In the data rows, 128 means zero.
Here are some points:
[ 92 145 141  93  97  92 147 109  94  93  93 127 111 111]
[112 175 101 111  94 108 114 122 112  95 111 139 147 101]
[ 92  93  93 160 101  92  93 154 133  93  93 168  93 155]
[195 119 183  93 116 190 205  93  94 186 140  93 111  94]
[103  96  93 173 168 101  93 164 174 120 150 146 135 149]
[130 108 117 100 122 136 102 121 131 149 147 136 148 109]
[119 151 118  93 129 183 166  96  94 125  93 144 154 123]
[113 160  93 133  93 129 131 122 104  93  93 211 196  93]
[ 92 183  93 112  93 132 133 140  94  93  93 199 168  93]
[139 122 119 101 136 146 108 136  99 137 101 133 150 110]
[102 106  93 135  93 108 100 119 116  93 111 158 136 130]
[ 92 112  93 188 195  92  93 211 200  93 132 193  97 187]
[121 117  93 162 126  92  99 159 164 110 162 143 117 152]
[ 92  93 112 137 126  92  93  93 102  93 111 133  93 167]
[119 162 123 124 116 136 143 146 101 125 121 111 112 111]
[ 92  99  93 169 143  92  93 223 192  93 129 189 112 168]
[105  99 109 142 169 148 120 113 173 134 131 135  93 155]
[102  93 141 136 151  92  93  93 127 148 158  93 104 159]
[107 135  93 161  93 104 106 154 142  93 192 182 160 105]
[165 162 167  96  93 167 146  93  94 142 116 107 168  93]
[136 119 118 141 114 125 109 120 135 126 136 128 124 129]
[149 134 148  93 135 174 127 141 103 164 136 104 144 104]
[124 151  93  93  94 152 170 128  94  93  93 182 190  93]
[173 165 168  93  93 155 145 111  94 131 178  93 166  93]
[188 172 163  93  93 166 196  93  94  93  93 149 212  93]
Then 10 other points, each followed by its number:
[ 92 134 100 130 103  92 111 127 127  93  93 148 135 125] 0
[119 125 113 131 128 131 172 124 132 111  93 150 157 131] 1
[ 92 137  93 157 139  97  93 179 153  93  93 209 161 140] 2
[109 119 106 115 142 120 170  93 159 137 118 127 103 145] 3
[136 137 167  93  93 128 125  93  94 135 123  93 160  93] 4
[102 101 130 135  93  92 102 141 113 120  99 104 108 131] 5
[153 108 147 122 166 121 110 116 153 188 172  93 103 148] 6
[136 158 116  93 105 184 197  93  94 113 100 129 180  93] 7
[147 175 124 116  93 119 121 147  94  93 139 130 160  93] 8
[ 92  93  93 181 166  92  93 177 162 117 157 143  93 192] 9
Which three of these numbered points are nearest to each point below, ignoring the 2 directions in which the first points spread most? Their numbers follow each, nearest first.
[ 92  94  93 209 200  92  93 157 235 121 185 119  93 208] > 7 9 1
[126 169 109 120  93 127 125 146 111  93 148 152 130  93] > 8 9 6
[ 92 130  93 127 121 115 159 148 139  93  93 187 170 134] > 1 7 9
[ 92 111  93 163 157  92  93 205 167  93  93 197 113 175] > 2 9 1
[170  93 189  93 186 187 195  93 121 212 107  93  93 135] > 1 2 7
[156 112 158 131 137 141 132 105 173 194 171  93  93 132] > 6 2 9
[117 123  95 113 114 136 168 131 121  93  93 146 141 105] > 7 1 3
[109 149 116 106  96 108 119 142  99  93 115 137 173  97] > 4 0 8
[ 92  93 101 143 155  92  93 130 140  97 117 139  96 149] > 0 4 9
[156  93 185  93  93 163 152  93  94 128  93  93 213  93] > 4 2 1
[163 164 161  93 112 150 128  93 103 167 138  93 129 116] > 6 0 9
[121 106 136 190 191 125  93 152 221 186 137  93  93 185] > 2 6 1
[ 92 106  93 161 103 114  93 204 148  93  93 187 160 143] > 2 9 1
[145 182 155  93 121 141 137  93  94 103  93 106 195  93] > 4 0 2
[140 105 159  99  96 125 111  99 123 174 131  93 116 119] > 4 0 5
[138 139 138 147 117  99  98 122 156 133 179  97 108 138] > 8 4 6
[130 129 135 100 132 139 127 115 105 137 103 106 115  93] > 0 4 2
[155 111 150 119 140 127 141 100 159 179 224  93  93 153] > 6 9 8
[ 93  93 152 143  99  92 116 103  94 117 104  97  93 136] > 5 0 4
[130 117 115 159 136 110  96 183 162 133 206 131 101 150] > 8 9 6
[135 171 143 119 139 167 233 102 114 145  93 131 157 108] > 1 7 3
[119 117 153 111  93 114 122 117  94 111  93 101 121 110] > 5 0 4
[137  95 137 105 182 163 113 122 146 175 130  93 113 134] > 2 7 6
[182 144 168  93 110 159 161  93 102 162 148  93 177  93] > 6 2 9
[ 92  93 106 112 108 100 124 150 106  93  93 136  93 122] > 5 0 4
[143 110 129 120 124 122 127  98 131 140 140  93 108 125] > 0 4 6
